In the rows, zero is written as 128.
One turn sends every row of this set to another row. A few are shown first. Where does it send the rows asked after them?
vuba: [171 146 152 119 127 124 130 150 102 132 114 149 118 135 112 118 103  98
 122 148 125 147]
Lafoz: [127 144 169 133 137 102 126 144 108 149 131 128 145 103 115 108 116 116
 139 148 131 156]
Ravez: [132 138 128 119 102 121 157 161 135 151 139 121 148 139 142 109 124 137
  99 166 139 128]
zerus: [135 124  77 134 154 154 150 135 113 134 115 136 129 106 119 142 136 101
  98 152 133 157]
lifim: [154 126 128 132 131 145 129 147 133 129 156 128 110 136 136 100 136  79
 131 154 137 155]
pufi: [106 134 116 170 124 132 145 123 149 113 116 112 144 133 123 153 141 113
 110 161 132 142]
Pif: [139 140  97 154 123 147 152 127  89 125 128 120 163 141 139  92 154 146
 138 157 124 139]
bozum: [161 137 151 130 112 133 136 144  92 129 116 151 119 139 121 102  93  99
 123 144 131 135]
gev: [109 145 130 169 124 145 157 132 105 151 128 163 140 114 144 141 112 141
 104 166 114 128]
Pas: [131 129 123 143 130 137 144 127 146 156 117 119 182 110 110 131 140 113
 133 157 122 121]
pav: [142 111 120 142 133 129 121 109  70 124 157 113 139 138 141 117 130 129
  95 129 128 147]
metip: [132 137 109 160 123 160 127 103 109 108 126 120 140 120 124 128 130 111
 113 177 107 190]
Rotik: [134 128 142 150 120 100 146 124  99 139 130 142 131 132 145 125 109 130
 146 194 106 155]
mogor: [139 120 124 149  96 109 162 142 119 162 126 117 110 132 117 108 135 125
  84 172 136 142]
Ludup: [112 158 135 151 127 133 148 112 117 174 140  97 151 126 137 151 117 121
 114 158 134 154]
Zos: [112 141 131 151 128 138 148 128  74 119 128 127 133 119 122  95 176 125
 100 152 139 145]
lil: [164 114 151 146 122 123 132 108 108 161 131 107 129 101 126 143 107 129
 129 170 115 138]
tugup: [117 152 143 165 123 144 142 128 112 166 119 159 134 126 132 153 115 140
 115 164 111 132]
rure: [154 153 141 115 116 130 147 127 116 150 151 118 129 102 107 125 151  86
 119 170 146 147]
Viro: [128 126 130 147 124 126 142 129  69 106 124 118 133 122 125 108 176 121
 105 155 146 152]
zaz: [145 145 109 153 124 142 148 125  91 122 120 116 168 147 136  85 133 144
 125 143 114 130]
Bunem: [163 141 140 122 115 127 121 143  87 122 109 151 132 132 118 119 100  91
 129 138 134 147]
likov: [157 132 117 152 151 139 159 136 130 150 126  91 134 113  97 106 122 102
 119 150 129 167]
Lor: [132 130  76 123 143 141 152 129 123 128 118 131 124 121 118 133 126  98
  88 144 141 145]
Noz: [135 131  86 125 153 154 155 134 132 141 122 133 129 127 103 147 132 103
  98 153 132 152]
sarim: [133 125 133 139 131 155  99 128 114 104 113 131 147 119 138 104 129  99
 127 160 110 178]
Mas: [122 158 137 171 111 164 147 130  96 154 123 157 141 119 143 149 115 135
 121 164 117 136]
Pup: [118 148 132 149 113 148 113 110  97 132 130 144 157 134 150 118 133  99
 125 178 107 182]
kip: [132  95 131 142 105 114 140 150 133 142 148 128 133 128 105 113 110 142
 101 146 136 134]
daz: [150 115 126 160 120 133 112 117  79 125 154 117 147 141 151 119 138 132
 112 127 131 142]

pav moves to zaz
Viro moves to daz
Where do these go?
bozum moves to gev
rure moves to lil
likov moves to Lafoz
pufi moves to lifim
Pup moves to metip
mogor moves to kip
vuba moves to tugup
Bunem moves to Mas

One turn sends every row of this set to another row. A few are shown first. Where does it send the rows asked after them?
Deri: [157 139 116  88 131 156 109 162 151 140 155 116 147 134 144]
Bolor: [149 161 128 122 141 113 122 168 105 117 175  94 124 101 132]
Fadi: [135 137 149 121 175 104 139 168 126 137 151  96 110  86 125]
ber: [129 105 135 100 158 160 118 172 151 150 132  99 126  99 127]
fek: [128 130 144 131 169 109 138 171 123 129 158 105 115  94 113]
Repa: [125 136 108 108 142 137 113 150 127 149 112  78 116 108 171]
Betob: [160 144 133 124 128  97 117 167 104 114 167 110 138 130 146]
koze: [123 111 146 128 183 141 126 169 138 140 144  98 127 100 122]
fekes: [141 142 141 135 142  99 147 150 132 126 110 132 130 127 144]
bozir: [134 118 151 108 181 134 136 167 145 142 130 100 117  90 120]
gov: [139 131 112 128 156 148 130 136 137 123 117 109 109  82 137]
nazuv: [166 140 128 133 144 103 141 137 135 125 129 132 118 140 140]
Vadi: [141 146 126 123 131  87 131 157 129 157 129 103 122 135 170]
zagu: [151 139 157 129 156 114 137 181 112 129 150  81 124  93 116]
zuked: [151 122 136 114 132 124 122 158 122 139  89  85 133 134 164]
sesup: [144 147 114 136 141  98 140 140 142 146 150 121 107 101 146]
faliz: [154 141 147 131 119 108 114 163 100 112 163 117 135 123 142]
Rela: [145 141 143 135 151  92 132 170 107 117 166 109 126 111 126]
funo: [144 106 124  90 136 165 104 169 147 148 133 101 139 119 147]
Keget: [150 153 145 124 161  96 133 159 107 111 159 109 116 104 132]
nevi: [122 113 142 118 172 135 132 173 141 144 143  99 116  88 114]
Galit: [149 119 125  96 115 146  95 152 133 136 146 112 152 140 147]
pasev: [169 129 126  83 121 143 103 154 137 129 134 112 150 131 158]
tul: [161 118 123  93 117 148  98 168 132 136 141 105 149 135 159]
vabe: [124 131 133 131 135 112 140 158 138 147 106 100 129  79 150]
Kuz: [142 147 116 111 149 124 121 141 121 127 115 111 118 156 164]
voval: [168 143 128 103 103 124 113 172 135 140 158 104 158 119 150]
Gupil: [163 134 105 110 147 132 112 137 127 139 127  91 110 148 165]
fiz: [148 120 113 120 140 141 118 149 135 151 115  73 113  85 158]
viten: [167 134 125 107 115 122 104 166 114 120 155 110 148 141 158]
Rebi: [126 132 122 119 153 147 128 144 130 117  93 107 124  99 144]
lis: [138 124 136 100 167 147 123 180 151 166 150  82 119 110 130]
Dasi: [124 104 131 108 167 153 112 165 152 157 142  93 137 110 132]
paba: [169 150 144 117 129  92 123 160 104 112 155 109 135 117 147]
bes: [139 102 131  96 135 154 102 160 150 152 134  99 153 127 138]
roka: [168 113 126 116 143 147 119 146 128 131  95  84 124 123 151]
zupe: [116 154 111 128 151 111 137 143 137 135 133 125 113 101 151]
duv: [137 142 147 141 150 108 123 167 102 117 170 110 119 107 137]
ledi: [139 135 145 114 183 146 132 172 129 129 147  93 112 109 111]
Fev: [154 113 130  81 135 151 108 163 155 154 126 100 144 114 153]
Zef: [128 125 154 142 172 116 130 174 118 133 158  98 120  94 128]
Suti: [174 130 128 124 128  96 129 151 131 154 126  96 122 143 162]
lenum: [135 116 131  87 169 156 119 161 157 153 131 100 124 100 137]
siki: [149 126 135 142 137 111 146 149 143 137 117 114 121  78 133]
nog: [170 148 125  97 115 113 106 155 116 123 155 108 142 128 163]
Mip: [155 133 132 111 102 121 100 158 114 129 160 112 145 134 152]
reg: [159 116 144  95 146 157 123 177 157 152 129 104 146 127 128]
Saf: [169 152 136 117 121 123 121 163 112 103 155 116 150 117 131]

fek moves to nevi
Fev moves to pasev
Where do these go?
Deri moves to voval
koze moves to Dasi
Rebi moves to Repa
gov moves to fiz

